Look-ups in named tables: a row name and a column name give one cell, copied from the table.

Table Vul
|  | Rom | Binefe | Mor |
|---|---|---|---|
| Kunepap | 0.70 | 0.42 | 0.34 |
| Lalara | 0.36 | 0.50 | 0.54 |
| Katesu | 0.70 | 0.42 | 0.34 |
| Gateti | 0.71 | 0.42 | 0.34 |
| Gebavi | 0.70 | 0.42 | 0.34 |
| Rig | 0.82 | 0.39 | 0.28 |
| Vekul | 0.59 | 0.45 | 0.41 |
| Tus | 0.13 | 0.56 | 0.67 |
| Fab | 0.59 | 0.44 | 0.41 |

Rom of Katesu is 0.70
Mor of Vekul is 0.41
Mor of Gebavi is 0.34
Rom of Vekul is 0.59
Binefe of Gateti is 0.42
Rom of Rig is 0.82
Rom of Tus is 0.13
Rom of Gebavi is 0.70

Lugoraf
           Kunu  Kopileg     Bur  Letava     Sar    Zafu
Mogenud  28.133   30.433  27.101  16.536  92.645  90.366
Zur      28.551   33.077  27.342  27.745  85.419  84.782
Zir      79.895   79.588  82.147  79.317  31.226  29.049
Kos      15.316   18.404  17.151  26.585  86.349  89.004
Lezi     84.547   79.672  77.990  89.605  20.426  14.980

Mogenud, Kunu: 28.133
Zir, Sar: 31.226
Lezi, Bur: 77.990
Mogenud, Zafu: 90.366
Lezi, Zafu: 14.980
Lezi, Kunu: 84.547
Zir, Kopileg: 79.588
Zur, Sar: 85.419
Kos, Kopileg: 18.404
Zir, Zafu: 29.049

Panafis =
columns: Dad, Viru, Vaz, Sotarat, Kerefen, Bugav
Rufevof: [1.2, 1.0, 1.0, 1.7, 1.1, 1.3]
Gem: [2.4, 1.1, 1.3, 3.1, 2.6, 1.8]
Rem: [0.8, 1.7, 3.0, 6.3, 7.9, 5.1]

What is the Bugav of Rufevof in Panafis? 1.3
What is the Bugav of Rem in Panafis? 5.1
What is the Vaz of Rufevof in Panafis? 1.0
What is the Sotarat of Rufevof in Panafis? 1.7
What is the Sotarat of Gem in Panafis? 3.1
What is the Kerefen of Gem in Panafis? 2.6
What is the Kerefen of Rufevof in Panafis? 1.1
What is the Dad of Gem in Panafis? 2.4
What is the Bugav of Gem in Panafis? 1.8

Mozimi.csv
,Fadizi,Bub,Labaf,Vikug,Mutabet,Pab
Vumegoz,4.31,5.21,3.01,7.18,4.61,7.78
Kati,4.21,6.15,1.68,6.50,5.76,6.42
Linila,4.18,6.44,1.60,6.22,6.30,5.73
Rumog,4.26,5.65,2.15,6.96,5.20,7.18
Fozogug,4.25,5.80,2.05,6.83,5.34,6.93
Zef,4.15,6.77,1.62,5.68,6.87,4.81
Dogato,4.15,6.71,1.51,5.95,6.63,5.17
Fuz,4.29,5.35,2.70,7.08,4.65,7.65
Zuf,4.28,5.47,2.46,6.97,4.89,7.37
Bazab,4.20,6.28,1.60,6.37,5.99,6.06
Goz,4.17,6.57,1.53,6.16,6.44,5.50
Rus,4.24,5.87,1.82,6.75,5.63,6.62

Fadizi of Linila: 4.18
Vikug of Zef: 5.68
Bub of Vumegoz: 5.21
Labaf of Zef: 1.62
Vikug of Rumog: 6.96
Pab of Fuz: 7.65
Labaf of Fozogug: 2.05

Ladu =
|  | Dizav | Vulizi | Nazoti | Gopibit |
|---|---|---|---|---|
| Ger | -655 | -1127 | -3691 | -5614 |
| Vib | -1551 | -1127 | -3691 | 632 |
| Valomiv | -59 | 62 | -1717 | -3924 |
| Bor | -2615 | -810 | -3691 | 1556 |
| Kigup | -655 | -1127 | -3691 | 2565 |
| Kuzek | -4544 | -2484 | -3691 | 7624 |
| Nar | 225 | 224 | -1726 | -3084 |
| Vek | -4491 | -2405 | -3691 | 7398 |
| Rige | -655 | -1127 | -3691 | 1497 |
| Rep | -198 | -1836 | -3691 | -5152 |
| Turesu | -161 | -141 | -2063 | -3662 |
| Duz | -655 | -1127 | -3691 | 3856 |
| Zofani | -655 | -1127 | -3691 | 632 |
| Kufe | 575 | -120 | -1573 | -3511 |

What is the Gopibit of Bor in Ladu?
1556
What is the Nazoti of Kufe in Ladu?
-1573
What is the Nazoti of Kigup in Ladu?
-3691
What is the Gopibit of Kuzek in Ladu?
7624
What is the Vulizi of Bor in Ladu?
-810
What is the Nazoti of Bor in Ladu?
-3691
What is the Dizav of Kuzek in Ladu?
-4544
What is the Dizav of Kigup in Ladu?
-655
What is the Gopibit of Rige in Ladu?
1497
What is the Vulizi of Duz in Ladu?
-1127

